Some points, each followed by its number:
array([ 16, -10,  -3, -11,  12,  -4,   8, -15,  52,  -3,   8, -27,  -1,  20,
         8,  -2]) 0
array([ 127,  -23,   44,   80,   88,  -37, -127,   28, -127,  -24,  -17,   60,
        -53, -127,   38,   51]) 1
array([ -45,   36,  -21,  122,  -17,  -56,   38,  -58,  -80,  -46,   39,   90,
        127, -127,   43,  -44]) 2
array([ 25, -17,  11, -19,  -1,   8,  14,  36,  -9,  -4,   1, -27, -14,  -4,
        -6,   7]) 3
array([-51,  -5,  30,  13,   8, -37, -22, -31,  57,  26,  23,  -3, -32,   7,
        30,   8]) 4
array([-23,   4,  -8,  56,  -5,   2,   9, -93, -40,  -7,   2, -20,  81, -17,
        22, -65]) 5
array([ 91,  -7,  17, -46,  21, -39, -10, -34,  10, -18,  34, -20,  29, -23,
       -30,  25]) 6
array([ 17,  -1, -22,  70,  12,  -4,  23, -29, -50, -39, -14,  27,  42, -45,
        31, -21]) 7
array([-69,   2,  -3,  24, -35,  42,  11, -13,  42,   4, -36,  12,  15, -11,
       -11,  20]) 8
array([ 70, -16,  17, -31,  -9,  14,  24, -30, -10, -11, -27,  23, -40,  -6,
        22,  31]) 9
array([-21, -23,   9, -26,   7,   4,   5, -48,  -5,   4,  -6,  -5,   5,   8,
         5,  -5]) 10
array([ 49, -11,  13, -33,   9, -23,  -1, -22,   1,   9,  25,  -9,  24,  17,
        20, -16]) 11
array([ -4, -20,  -3, -67, -26, -23,  44, -72, 100, -12,  39, -18,  61,  52,
        -5, -31]) 12
array([-56, -13,  22,  -8,  18, -31, -46, -63,  53,  28,  20,  -2, -77, -11,
        27,  34]) 13
array([-65, -81,  52,  58,   8,  23, -53,  14, -55,   1, 110, -26,  49, -33,
       127, -67]) 14
array([  4, -29,   1, -29,  53, -19, -64, -51,  26, -56,  56,  28,  48,   5,
       -21, -32]) 15
array([ 40, -28,  31, -30, -16,   2,   2, -25,  48,  16,  16,   9,  -8,  16,
        33, -17]) 16
array([ 48, -56,  31,  -9,  17, -27,  -4, -30, -19,   9, -10, -20, -32, -17,
        -4,  27]) 17
array([-68,  44, -19,  -2, -38,  39,  13,   4, -45,  12, -34,  24,  33,  39,
        27, -31]) 18
array([-12,  25,   9,  11, -10,  17,  25, -38,  20,  -4, -10, -19,  44,   9,
       -22,  -7]) 19
array([ 21,  -2,  -2, -14, -15, -14,   1, -17,  32,   1,  19,  19,  27,  18,
        18, -57]) 20
array([-54,  -2,   5, -72, -13, -11,  10, -49,  29,   9,  36,   6,  13,  35,
        12, -19]) 21
array([ 26,  -4,  24, -57, -20, -37,  11, -17,  41,   1,  21,  -9,   1,  21,
        57, -10]) 22
array([-105,   30,   47,   -9,  -22,    3,  -44,  -17,   33,   57,   11,   10,
        -55,    1,   40,  -25]) 23
array([ 72, -31,  17,  11,  30, -29, -38, -53, -43, -13, -20,  -9,   2,  -5,
        14,  16]) 24
array([ 32,  24, -24,  10,  28,  14, -23, -83,  42, -38, -51,  47, -22,  -2,
       -63,  51]) 25
array([-124,   21,  -40,  127,  -54,  127,   39,   59, -127,    0, -127,   41,
         47,  -70,   17,   59]) 26
array([-21,  31,  25, -88, -26,  -3,  30, -11,  81,  37,  27, -77, -21,  99,
       -34, -30]) 27
array([ 30,  -8, -17, -11,  -7,  18,  12,   8,  10,  -6,   7,  -1,   3,  11,
         4,  -4]) 28
array([-124,  -18,   33,  -57,  -86,  -72,   92,  -47,   45,   42,    6,  -61,
         70,  127,  127,  -69]) 29
array([-41, -26,  23,   2, -20,   9,  11, -11,  17,  19, -35,  -8,  10,  21,
       -18, -13]) 30
array([-35,   1, -37,  69,  -9,  18,  48,  30, -45,  -3, -50,  10,  22,  17,
         2, -13]) 31
array([-40,  -9, -20,  45,  32,  17,  -9,  30, -89,  -5, -30, -31,   2,  11,
       -43,  43]) 32
array([ 37,   3,  28, -44, -11, -11,  32, -19,  48,  12,  27, -41,  -3,  25,
        -5, -46]) 33
array([ 127, -127,   57,  127,   83,   -5,   17,  -15, -127,   -9,  -68,  -91,
        -11, -127,  -45,  113]) 34
New points follow, each followed by the numbers of its three nearest points above by angle, seen from the average point of the numbered points, nearest first.
array([-17, -35,  -4,  -1,  -4,  23,  -3, -20, -13,  -7, -33,   1, -16, -10,
        10,   6]) 26 8 32
array([ 59, -25,   0,  35,   7,  21, -11, -25,   6,  -6, -15, -10,  13, -15,
       -39,  17]) 34 25 24
array([-41, -37,  37, -32,  -3, -25, -60,  44,   0,  33,  91,   4, -23, -27,
       127, -28]) 14 23 4
array([ -6, -35,  -6, -29, -12,   3,  14,  -4,  19, -12,  10, -12,  54,  16,
         5,   8]) 12 21 28
array([  99, -102,   -4, -122,  127,  -96,   25,  -12,  104,  -26,   54, -127,
        -29,  100,  -52,   79]) 0 6 11
array([ 47, -40,  27,  63, -28,  18,  52, -43, -75,   1, -50, -16,  35, -28,
       -20,  13]) 34 7 26
array([-127,  -10,   29,  -27,  -31,   36,  -46,  -52,   57,   48,   -6,   43,
          5,  -15,   50,  -55]) 23 21 4
array([-127,   20,  -27,  -45,  -35,   76,   22,    8,  127,   34,  -68,   41,
          2,   75, -114,  -55]) 30 8 27
array([ 26, -54,  15,  91,  -1,   6,  55, -20, -75,   9, -48, -32,  33, -36,
       -16,  21]) 34 7 31
array([-51, -12,  -1, -38,  -1,   0,  12, -43,  -8,   0,  16, -21,  23,  56,
        55, -11]) 29 21 10
array([ -62,   75,  -40,   13,   21,   16,   14,   61, -127,    3,  -16,  -20,
         12,   24,    4,   47]) 32 31 18
array([ 30, -41,  30, -18, -10, -13,   3,  -8,  12,  -3,  13, -19,  39, -22,
        12,  -5]) 6 11 16
array([ -21,  -47,  -12, -108,   99,  -44,   58,  -45,  107,  -59,   58, -127,
         28,   95,   17,   48]) 0 12 27
array([ 17, -39,  11,   4,   6,   1,   7,  34, -12,   2,   1,  17,  27, -28,
       -15,  -5]) 3 28 34
array([ 48,  38,  21,  19,  21, -14, -43, -34, -81, -11,  -3,  20,  18, -44,
        58, -12]) 1 24 7
array([ 36,  11,   6,  -4,   8,   5, -13,  -4, -66, -20, -12,  14,   4, -31,
        16, -16]) 1 7 24
array([  46,   -6,  -21,   27,   -1,  -27,  -53,  -33, -127,  -41,   74,   86,
        -53,  -96,  127,  127]) 1 24 7
array([120, -37,  20,  62,  50, -39, -31,   7, -62, -11,  -3,   6, -13, -67,
        18,  34]) 1 24 34
array([ 33,   1,  31, -12,  23, -26, -38, -39, -41,   2,  19,  23,  -5, -33,
        19,  -3]) 1 24 6
array([  3, -47, -23,  10,  28,  24,   5, -32, -26, -17,   5,   2,  15, -24,
       -27,   8]) 34 32 7
array([ 43, -56,  19,  72,   9,  34, -24, -16, -46, -31,  48,  -7,  35,  -7,
        52, -46]) 14 7 1
array([ 110,  113,  -24,  127,   -5,   42, -127,   97, -127,  -13,  -58,  127,
        -21, -127,    6,   25]) 1 7 26
array([ 39,  -8,  13,  30,  -5, -16, -10, -10,   1,  -1,  -4,  28,   8, -27,
        18, -36]) 1 7 20
array([-20,   6,   4, -28, -16, -16,  -1, -56,  10,  17,  -4,  29,  14,  -9,
       -16,   7]) 21 10 25
